Here are some rows, each followed by its group. Rows of different groups can look alike.
[ -4  80  25 -12 -29  57  19   2   7   9   6 -42 -10  -6  21  20 -39   6
   7  -2  23  -1   7  18 -29   1  80  17  26  -7 -25  20   3 -10  96  -1
 -32  29  44 -26  51  13 -24  -1 -22   3 -14  -1] iron
[ -6 -23  -9   9  42   2 -21   1 -13  -3 -16  -2  17  -1  -3 -15  40  -6
  -9   4 -22   1   6 -17 -18  26  -7 -27   6  -7  -2 -12 -15 -13 -11  -2
  32  -5  -9  38  -9   9  33 -12 -15   2   0 -26] sock
[-22 -18  -1  17  41  13 -21   1 -22   4 -19  37  63   2  11  -6  44   0
  -9  19 -31   9  -4 -14 -10  63  17 -17  57  49  -2   1  46 -24   3   8
  66   2 -18  45 -15  16  77  23  24  26  10 -17] vine
[-21 -21  -6  19  41  15 -21   6 -28   1 -22  14  39   3   4 -13  56   0
 -15  12 -29   5   3 -11 -16  42   4 -27  26  22   6  -7  18 -24  -8   6
  49  -3 -21  62 -13  14  57  -2  19  17  10 -28] sock
[ 66  41 -22   1 -23  -5  11  25  82  15  44   2 -28  30  -9  35  -4  16
  26   8  11  14  29 -11  85 -36 -14   6 -35 -21  58  -1  -3  86 -22  10
 -19  12  59 -13  61 -11 -27 -37  16  -1  21   8] pond
[-19  45  30 -18 -33   5   9  -8  -6   3  -3 -39  -4   2  12   0 -41  -9
   0 -10  -1  -5   1  -4 -30 -14  72  27  28 -29 -25  46 -44 -15  74  -6
 -32  18  -2 -32  24  19 -16   6 -31  -6 -22 -16] iron
[-12 -11  -7  -4  18  -3 -18  -8  -7  -6 -18  -4  -9  -7   1 -13  -3   1
 -11  -4 -20  -4  -3 -10 -20  18  -1  -1   6 -13  -8  32 -15 -24  16  -8
  11   7 -20  -3 -18  -2  -8  -6 -22   6  -9 -19] moss
[ -5  -6 -12  12  42   7 -18   9  -5   2  -1  42  10   2   6  -3  27   5
   6  12 -19   7   1 -17   4  48 -12 -12  23  44   2   0  35  -6   2   2
  49   4  -8  29   8  -8  21   0  16  12  11  -7] hill
[ -4  82  20 -17 -29  57  17   2  -1  11   0 -40  -8  -9  22  26 -37  -1
  -3  -5  31   1  10   6 -31  -7 106  22  16   0 -23  33  20 -11  97   1
 -30  26  55 -27  65  17 -23  -6 -20   1 -16 -16] iron
[-21 -28  11   9  41  -1  -5  -3 -22  -4 -25 -10   4  -7   2 -14  20  -5
 -15   4 -12   0   0 -13 -18  37 -18 -10  20  12   1  -7  -2 -17  -7  -2
  34  -6 -22  22 -26  17  14  16  15   6  -4 -25] vine
[-22 -16   2  16  42   8 -23   2 -20   4 -18  33  52   2  11  -9  40   2
  -9  16 -31   6  -8 -16  -5  48  12 -19  62  53  -2   3  46 -27   5   9
  50  -2 -21  42 -19  13  58  26  25  31   6 -20] vine
[ -4  -4  59  12 -12  -6  66   0 -14   9   0  11  -3  -6   8   8 -15  14
  -5   4  61   3   7  44 -12  -4 -22  59  -4  67   9  -2  59  19 -20  14
 -16   1 -10  -9 -21  47  -6  67  32   3  -4  38] pond
[-30  -4 -11 -31 -39  -4 -21 -26 -34 -17 -35 -64 -29 -27 -14 -31 -46 -26
 -30 -28 -29 -21 -62 -23 -40 -42  31 -22   0 -54 -44 -10 -59 -36  25 -25
 -39 -23 -10 -43 -39 -45 -39 -21 -51 -21 -34 -33] sock
[ 65  34 -22   2 -14  -7  -6  24  68  10  90  11 -29  37  -5  39   5  11
  79   8  13  13  20  -9  71 -32  -2  -5 -34 -22  32   1  -7  58 -10  12
 -17   6  59  -5  65 -19 -27 -37  -4  -3  35  39] hill
[-28 -24  -5  18  41   9 -23   3 -15   2 -23  21  44   3   6 -12  56   0
 -17  16 -31   6   5 -12  -1  39  -1 -22  29  18   4   2  15 -27   4   6
  41  -3 -30  61 -19   6  49   2  28  13  18 -24] sock
[ -7  13  22   0 -24  32  42  -3  -7   2   2  -2 -12  -3  13   6 -33   5
   0  -4  37   1 -21  38 -22   2  30  39   1   6  -7  10   3  -1  37  -1
 -21   4  18 -26 -11   7 -21  33   8  -1 -12  29] vine
[-16 -32 -36 -28 -35 -30 -30 -15   2 -15 -12 -62 -42  -3 -24  -5 -40 -10
 -13 -25 -17 -22 -40 -35   6 -47 -46 -29 -46 -63 -28 -25 -64  -5 -31 -23
 -40 -17 -36 -37 -12 -45 -47 -43 -54 -26 -31 -20] moss
[-32 -27 -10   9  41   4 -25  -3 -25  -1 -26  -4  28   1   4 -16  37  -4
 -16  12 -29   0 -29 -19 -18  38   2 -26  60  14 -12  -8  16 -29 -11   3
  39  -7 -33  37 -13  -9  40  24   6  22   2 -26] moss
[-24 -22  -6  12  41   4 -24   2 -28  -2 -25   7  41   1   0 -15  54  -6
 -18   6 -30   2   5 -13 -24  23   3 -27  27  10   1  -8   2 -26 -11   2
  30  -4 -24  52 -17  15  54  -1  -2  11   3 -29] sock
[-40 -48 -40 -38 -38 -41 -41 -28 -22 -28 -51 -78 -47 -20 -32 -21 -49 -30
 -51 -36 -41 -31 -55 -43 -18 -52 -49 -42 -50 -73 -43 -32 -70 -30 -37 -34
 -44 -39 -55 -41 -48 -64 -51 -57 -58 -33 -41 -46] moss
[ 65  32 -20  -4 -30  -9  -8   9  43   6  33 -23 -29  26 -10  17  -9   4
  26  -3   8   6  24 -16  41 -33 -13 -15 -32 -28  45  -1  -9  36 -10   3
 -24   0  60 -18  37 -29 -26 -28  11  -7   4  -4] sock
[-25 -25  -7  20  42  12 -23   6 -25  -1 -24  14  25   5   2 -15  56  -3
 -18  21 -30   3  -2 -10 -16  32  -5 -28  21  15   5  -9   4 -25  -5   5
  41  -6 -26  61 -16   8  41  -5   8  15   7 -29] sock
[ -9 -11  -9  19  41  14 -18  11  -6   4  -3  39  16   5   6  -5  49   8
   1  15 -20   8  -2 -13  10  49 -10 -14  16  40   5   0  32  -9   5   5
  53   2 -11  48   4  -7  28  -5  30  15  25 -11] hill
[-18   6  -4  19  41  17 -19   6 -16   9 -14  16   8   5  14  -6  46  12
  -4  23 -20  10   7 -12  -3  65  -7 -21  74  60   0  14  62 -23  13  10
  63   7 -16  42   4  25  18  35  39  19  24 -25] moss
[  6 -28  34   9  21  -3  27  -2 -22  -1 -19  -2   1 -10   4  -6   1  20
 -13   1  11   1 -12  28 -19  24 -20  11   4  27   0  -3   9  -9 -11   2
  13  13 -18   0 -31  30   2  34  21   5  -6   8] vine
[-23  16  -4  11  41  10 -19   2 -20   8 -17   0  17   1   8  -9  33   6
  -8  16 -21   2  10 -13 -13  35  -3 -22  72  56  -2  12  71 -25   4   8
  34   6 -21  32   1  30  17  32  18  13   7 -27] moss
[ 61  29 -23   3 -18  -5  -2  24  75  11  89  17 -29  42  -6  28   5  12
  76  10  10  14  19 -10  79 -32  -7   2 -34 -26  41   1 -12  67 -10  11
 -17   8  56 -13  59 -18 -27 -36   6  -2  44  41] hill
[  4  -4  75  11 -35 -10  88   3  -9   8   4  26  -8 -10  13  16 -32  16
  -2   1  83   5  17  58  -6 -13 -25  81 -22  68  13   0  45  30 -17  14
 -30   1  -5 -25 -22  62 -17  76  46   1  -5  53] pond
[ 67  15 -12  -2  -5  -9  -4   8  27   3  21 -23 -31   6 -11  -7   5   7
  16  -3   2   3  32 -18  25 -14 -22 -12 -36 -37  26  -9 -23  27 -25   0
  -3  12  52  -5  37 -17 -23 -38  -2  -5   2  -8] sock
[ -7 -31  40  -4 -38 -22  60 -15 -28  -5 -17  42 -10 -17   1  -1 -36  -3
 -24 -10  47  -7 -23  32 -21 -20 -26  63 -31  23  -9 -10   8   1 -27  -1
 -30 -15 -13 -37 -39  20 -16  43  29 -10 -19  42] harp
[  7 -28  37   1 -25  -9  46 -13 -27  -2 -11  27  -1 -12   3   1 -23  -3
 -15  -6  46  -2 -27  68 -21  -3 -20  28 -19  27  -6  -4  20 -12 -23   1
 -19 -11   4 -33 -37  20  -5  45  49  -9 -19  51] harp
[ 63  21 -28  -5 -25 -12  -2  15  65   8  56 -15 -32  13 -12   9  -4   6
  42   1   8   8  17 -15  62 -33 -27  -2 -37 -32  23  -5 -21  59 -26   4
 -26   0  59 -21  57 -15 -32 -38 -19  -6  23  16] hill
[-12 -27 -12  14  41   6 -25  -2 -22   0 -20  28  33   0   6 -13  43  -1
 -12  13 -33   5 -11 -18 -10  54 -10 -20  59  18   7  10   7 -27   1   2
  52  -7 -12  43 -19  -9  34  26  28  10   4 -19] vine
[ 35  22 -28  -9 -23 -14  -7  14  50   0  53  -6 -33   5 -13   0 -10   0
  44   0   8   2  22 -16  50 -38 -29   1 -39 -42  29 -11 -34  45 -33  -1
 -26  -4  27 -18  59 -18 -33 -42 -10  -8  31  24] hill
[-30 -20  -9  10  41   3 -27  -5 -28  -5 -28  -5   7  -5   0 -18  31  -6
 -16   6 -34   1   7 -19 -18  45 -16 -30  30  11   2  -7  10 -31 -12  -3
  51  -6 -30  37 -26   3  19   3  17  11   0 -31] vine
[ 75  15 -22  -1 -25  -8   4  20  75  13  57  -1 -29  43 -10  32   2  10
  42   2  10   9   2 -14  75 -34  -9  -3 -36 -31  17  -4 -18  73  -8   8
 -17   3  71 -23  53 -23 -28 -35 -26  -6  18  12] hill
[-25 -48 -15   9  41   1 -28  -5 -28  -8 -29  11  36  -2  -2 -20  47  -9
 -21   4 -36  -3 -34 -19 -19  25  -8 -24  40 -17  -2  -5 -30 -31 -11  -2
  28 -15 -27  46 -27 -19  41  10   4   3  -2 -23] vine
[-15  46  38 -15 -31  22  16  -7  -4   4 -10 -45   2  -9  13  10 -39  -9
  -7  -8   6  -5   3  -4 -30 -11  70  25  35 -23 -24  30 -36 -10  73  -3
 -32  17  17 -32  21  36  -9  14 -27  -3 -20 -21] iron
[ 39   6  31  11 -30  -6  50   6  14   7  26  33 -11   1   6  12 -22  28
  19   4  58  10  33  72  21 -26 -16  49 -28  27  16   2  22  36 -23  12
 -22  18  14 -21   0  28 -21  41  10  -2   8  69] pond
[-11 -33  54  10 -35 -16  70  -9 -17  -2  -8  35 -10 -11   8  12 -36   7
 -16  -3  90   1  -7  70 -10 -14 -15  56 -27  23   3  -4  -2  14 -19  10
 -21  -7 -19 -33 -35  35 -20  87  49 -11 -15  48] harp
[-32 -20  -4  13  42   9 -23   0 -26   1 -27 -12  40  -1   0 -15  51  -3
 -17  15 -31   1 -23 -15 -16  39   3 -29  32  26  -7  -3  41 -28 -11   4
  43  -4 -32  52 -21  -6  52   2  11   7   8 -30] moss
[-31 -23  -5  11  42   8 -24   1 -23   1 -25  -3  44   3   2 -14  45  -2
 -16  13 -28   1 -23 -16 -13  38  12 -30  51  21  -9  -3  21 -28  -5   8
  38  -3 -32  45 -10  -3  55  18  15  26   4 -31] moss
[-26 -21   0   7  41   0 -25   1 -21   2 -22  18  39  -1   1 -12  36  -2
 -14   6 -30  -4  -7 -18 -16  17  -1 -27  43  35 -10  -3  23 -24   0   4
  20   6 -26  35 -17  -1  46  11  -1   5   2 -30] sock
[-14  64  10 -11 -17  27   6  -3  -3   5  -5 -31  -5  -6  15   0 -29  -1
  -3  -3  17   0  -3   6 -27   0  70  25  28  -9 -16  51  -3 -16  73   1
 -19  13  15 -21  43   6 -16  10 -21   3 -11 -14] moss
[ 36  22 -18  -6 -28  -8 -10   4  33   1  34 -18 -26  24 -10  20 -17   1
  32  -6   0  -1  40 -17  30 -34   2 -19 -27 -34  16  -3 -20  25  -6   0
 -20   0  36 -10  14 -24 -24 -24 -14  -9  -7  -2] sock
[ -1 -14 -10  15  42   6 -17   7  -4   3   7  61  24   4   7  -1  28   4
   8  13 -20   7  10 -15  12  36  -8  -9  28  33   4  -1   3   0   4   2
  42   9  -4  30   5  -5  31   5  27  10  11  -3] hill
[ -7 -16 -17   8  41  -1 -23   2  -5   0 -11  16   5   3  -1  -7  35  -5
  -7   2 -25   1  15 -16  -2  19  -9 -21   1   7  -1  -1  -3 -18   3  -1
  25 -12 -13  33 -14  19   6 -14 -15  22   5 -18] moss
[-13  69  16 -14 -34  45  11  -5  -2   3  -5 -44  -8  -7  13   1 -41  -6
  -6  -8  37  -1   8  12 -29 -10  80  10   9 -35 -22  16 -30 -14  83  -5
 -33  22  31 -35  53   3 -23   5 -26  -8 -18 -10] iron
[ 73  11 -25  -3 -26 -18  -7   8  35   2  45 -10 -32  21 -10  21  -2   2
  37  -6  -2   3  31 -17  29 -32 -21  -6 -36 -39  25  -7 -26  27 -10   1
 -25  -4  61 -16  15 -17 -27 -31 -11  -9  13  11] moss
[ 15  22 -27  -4 -23  -6   2  15  63   4  70  -6 -31   4 -11   6 -16   4
  60   2   0   9  37 -14  65 -38 -18   2 -38 -28  34  -4 -14  63 -30   1
 -22   1  17 -16  21 -13 -33 -33  -5  -5  30  27] hill
[-35 -33  -1  12  41   7 -24  -1 -29  -2 -29   5  61   1   2 -15  51  -5
 -17  10 -32   1 -17 -16 -25  35  19 -28  45  13 -10  -7   6 -28 -10   5
  40   0 -32  51 -20  -6  75  13  -6  26   4 -29] moss
[-23 -25  -1  -3  12 -10   1  -8 -19  -5 -17  14  26 -12  -2 -12  -6  -4
 -13  -3 -13  -7 -21  -8 -10   3  -6   2   3  21 -12  -6  18 -14 -15  -4
   4  -9 -30  -4 -33  -4  26   6  11   3 -12  -5] harp
[-26 -18  -7  14  41   9 -25   4 -23  -1 -23  36  25  -1   6 -12  41  -1
 -11  14 -28   4 -25 -17 -18  56  -4 -22  37  54  -1  -5  47 -27   6   3
  60  -1 -25  42 -11 -15  42   7   9  17  10 -23] sock
[-15 -18 -18   4  42  -2 -26  -2 -12  -4 -15   9  -3  -1  -2 -12  26  -5
  -9   0 -28  -2   0 -19  -8  18 -16 -24   6  14  -7  -5   6 -22  -1  -5
  24 -11 -17  25 -18   6  -2 -13 -20  16   0 -22] moss
[-55 -63 -37 -37 -29 -42 -46 -33 -44 -31 -58 -57 -20 -35 -31 -44 -44 -35
 -51 -37 -48 -35 -76 -43 -38 -46 -41 -42 -43 -68 -47 -35 -71 -51 -41 -36
 -36 -39 -66 -42 -63 -65 -22 -51 -58 -35 -42 -42] vine
[-16  24   0 -24 -37  11 -16 -16 -20  -6 -25 -55  -4  -8  -3 -23 -44  -7
 -20 -17   3 -15 -27 -20 -35 -28  41  -9  21 -34 -32  12 -28 -32  30 -12
 -36  10   3 -39  11 -18 -13   2 -41 -12 -27 -30] sock
[  6 -20  45  10 -20 -11  62  -5 -18  -1  -7  37  -7 -10   8   7 -25  18
 -12  -1  54   2  -2  79 -14  -4 -24  58 -17  33  12  -4  17   9 -19   6
 -17   7 -16 -22 -31  31 -16  59  40  -1 -11  64] vine
[ 61  48 -27  -2 -22  -5   7  20  62  12  68 -15 -29  14  -7  18  -6  19
  58   4   7  10  63 -11  64 -37 -29  10 -34  -5  36  -2  17  63 -30   9
 -27  13  47  -1  54  -4 -29 -37  -2   1  18  29] hill
[ 30  32 -26  -3 -19  -9  12  14  51   5  73 -11 -27  19  -6  35 -12   8
  66   3   5   7  44 -12  51 -35 -17  13 -35 -17  18  -1  -2  55 -18   5
 -25   0  24  -1  43 -14 -30 -36 -16  -6  19  31] hill
[ -2  52  37 -13 -30  37  12  -4  -1   6  -7 -41  11   2  16  14 -36  -6
  -7  -8  10   0   7   5 -26  -8  90  12  24 -23 -25  18 -31 -14  85  -3
 -32  21  43 -26  24  24   0   6 -20   3 -16 -15] iron
[-28 -26  -5  23  42  14 -23   5 -19   0 -22  20  51   6   7  -9  55   2
 -15  17 -31   8  11 -10  -3  46   3 -24  33  13   5   1   4 -25   3   8
  49  -3 -29  62 -16  14  60   5  31  13  17 -24] sock
[-21  33  -1  10  41  13 -17   5 -17  12 -14  -1  15   3  10  -5  32   8
  -6  17 -17   4  23 -10 -11  40  -2 -19  73  75   1  19  98 -23   8  13
  36  10 -16  30   6  44  16  32  17  18  10 -24] moss
[-24  -4   8  16  42  16 -21   4 -24   5 -21   1  41  -1   7  -9  45   4
  -9  26 -26   6  -7 -13 -12  59   5 -25  41  53  -3   4  64 -25  -2   7
  62   7 -21  46 -12   8  55  11  18  13  15 -27] moss
[ 45  21 -27  -5 -24  -7   6  20  83   9  54 -23 -30  11 -10   8  -6   8
  40   2   7  10   5 -14  78 -30 -24   2 -38 -29  30  -5 -14  78 -18   5
 -27   1  47 -22  46 -21 -32 -35 -13  -4  21  16] hill
[ 16 -14  61  14 -33  -8  92   0  -9   7  -1  41  -4  -7  15  13 -27  19
  -6   2  69   8  -2 116 -12  -4 -16  83 -22  55   2   2  46  26  -8  13
 -24   1  -1 -30 -27  42 -17  62  41   0  -5  84] harp
[-23  57  19 -16 -31  13  10 -10   3   0  -8 -45 -13 -14  14  13 -43  -8
  -9 -13   3  -4   8  12 -30  -6  82   6  24 -37 -26   8 -43 -14  96  -8
 -33  12  -1 -33   9  26 -28  14 -30  -7 -21 -11] iron
[-31 -42 -16   2  41  -3 -29  -7 -25 -10 -29  23  74  -8  -1 -17  25 -11
 -24   0 -35  -4 -33 -20 -10  29   4 -17  12  -1 -14   8  -5 -33  -6  -4
  31 -13 -32  25 -30 -24  63  -9  -3  -1  -4 -17] vine
Which 4 groups are nearest to each row below, nearest first, going by the distance to the centre of the group?
[ 12  -1 -28 -16 -21 -22 -30   4  39  -6  28  -9 -40   2 -19   6 -16  -7
  21  -9  -6  -6 -21 -23  38 -40 -22 -31 -43 -41  17 -11 -27  22 -32  -6
 -21  -9   5 -26  20 -34 -37 -45 -25 -15  18   0] >> hill sock moss vine
[  2 -27  34  10  10  -3  46  -2 -21  -1 -13   8  -1  -9   7  -4  -5  16
 -13   2  10   2  -6  51 -16  12 -23  39  -1  27   0  -5   8   7 -16  -1
   4   6 -20  -4 -29  29  -5  29  13   4  -7  31] >> harp vine pond moss
[-10  64   1 -15 -33  69  24  -1  -2   4  -3 -46  -8  -4  13  -2 -39  -7
  -8  -8  29  -2 -17   5 -27 -13  76  24  10 -27 -23  23 -16  -5  77  -6
 -33   7  59 -31  46  -8 -24  -8 -22  -4 -16 -13] >> iron sock moss hill
Which 5 groups are nearest to each row below, nearest first, going by the distance to the group's nearest row?
[-37 -48 -19  -3  41 -10 -34  -9 -27 -13 -32  16  16 -12  -6 -25   5 -15
 -23  -4 -34  -9 -39 -30 -33  35 -15 -35  25  -2 -25 -15 -35 -35   3 -12
  33 -15 -41   7 -26 -24  27   0 -27  -2 -10 -35] >> vine moss sock harp hill
Which 5 groups are nearest to each row below, nearest first, going by the average distance to the group's rows?
[ 45  35 -26  -2  -6  -6  -1  15  44   7  47 -24 -21   4  -6   9  -9  12
  42   3   0   8  39 -15  49 -11 -30   0 -30  -3  26   6  25  45 -29   3
  -4   8  32  -6  38 -13 -26 -34  -6  -1  14  17] >> hill pond sock moss iron
[-22  46   6 -19 -30  32  15  -5  -8  -2 -16 -49 -12 -16   8  20 -43  -8
 -15 -14   8  -7 -18  12 -33 -16  57   9   2 -22 -28   3 -16 -14  63 -12
 -35   3  13 -30  18   1 -25 -13 -32  -9 -22 -11] >> iron sock moss harp vine
[ -7 -25 -20   0  34  -6 -24  -2 -11  -7 -10   2   9  -1  -7 -10  21  -8
  -8  -5 -26  -3  -1 -19  -6  10  -6 -26 -18  -9  -5  -2 -20 -17  -6  -5
  15 -14 -13  18 -17  -4   9 -27 -15  18  -2 -23] >> sock moss vine hill harp
[ 76  26 -22  -4 -29 -12  10  11  43  10  33 -20 -28  16 -12   9  -4   5
  23  -1  11   5   9 -15  42 -34 -19   5 -33 -20  30  -4  -3  47 -18   6
 -25  -2  70 -22  47 -24 -28 -35   3  -6   7  -1] >> hill pond sock iron moss
Which 5 groups are nearest to each row below, nearest first, going by the distance to the centre of the group?
[-14  34  35 -15 -33  33  15  -7 -10   2 -13 -48   6  -5  10  -1 -40 -10
 -14 -11   9  -5   6  -7 -26 -21  66  19   9 -31 -27  17 -41 -12  59  -8
 -34  18  29 -32  15  18  -6  -6 -28  -6 -20 -23] >> iron sock moss vine harp
[-29 -25   4  14  41  10 -23   2 -26   1 -24   4  37   3   6 -11  51  -2
 -13  14 -29   3  -5 -15 -20  46   7 -26  58  18  -8  -7  18 -27  -9   6
  49   7 -30  52 -12   4  53  22   5  22   5 -27] >> vine moss sock harp hill
Which 4 groups are nearest to each row below, nearest first, going by the distance to the group's nearest row?
[ 47  43   3  -8 -33  19 -14   1  41   5  18 -39 -14  -2   0  -2 -20   6
   9  -5   2   6  10 -14  27 -21  32 -15   2 -12  22  15  13  21  32   5
 -31  21  74 -28  -6 -14 -12   4   0  -2  -9 -12] >> sock moss iron hill
[ -2 -21 -22  -2  22 -11 -25  -4  -7  -9 -10  -1 -20  -2  -9  -9  16 -11
  -6  -9 -24  -7   6 -22 -11  -3 -19 -26 -23 -18  -3 -13 -29 -15  -7  -9
   3 -17  -8  13 -15  -1 -12 -31 -27   8  -2 -21] >> moss sock vine harp
[-22 -23   9  27  41  21 -19   6 -23   3 -19  15  37   9  12  -9  56   2
  -7  20 -30  13  21  -8 -11  71   5 -21  51  24   2   8  26 -23  -7  10
  67  12 -22  62 -17  17  48  18  14  35  15 -20] >> sock vine moss hill
Which 4 groups are nearest to each row below, nearest first, going by the average distance to the group's rows?
[ 43  33 -12  -7 -28   3 -21   4  49   5  28 -40 -22  24  -7  22 -16   5
  19  -4   0   3  30 -17  42 -30   6 -25 -17 -25   7   4  -8  30  13   2
 -30   9  52 -17  14 -17 -22 -20 -25  -6   0  -7] >> hill iron sock pond
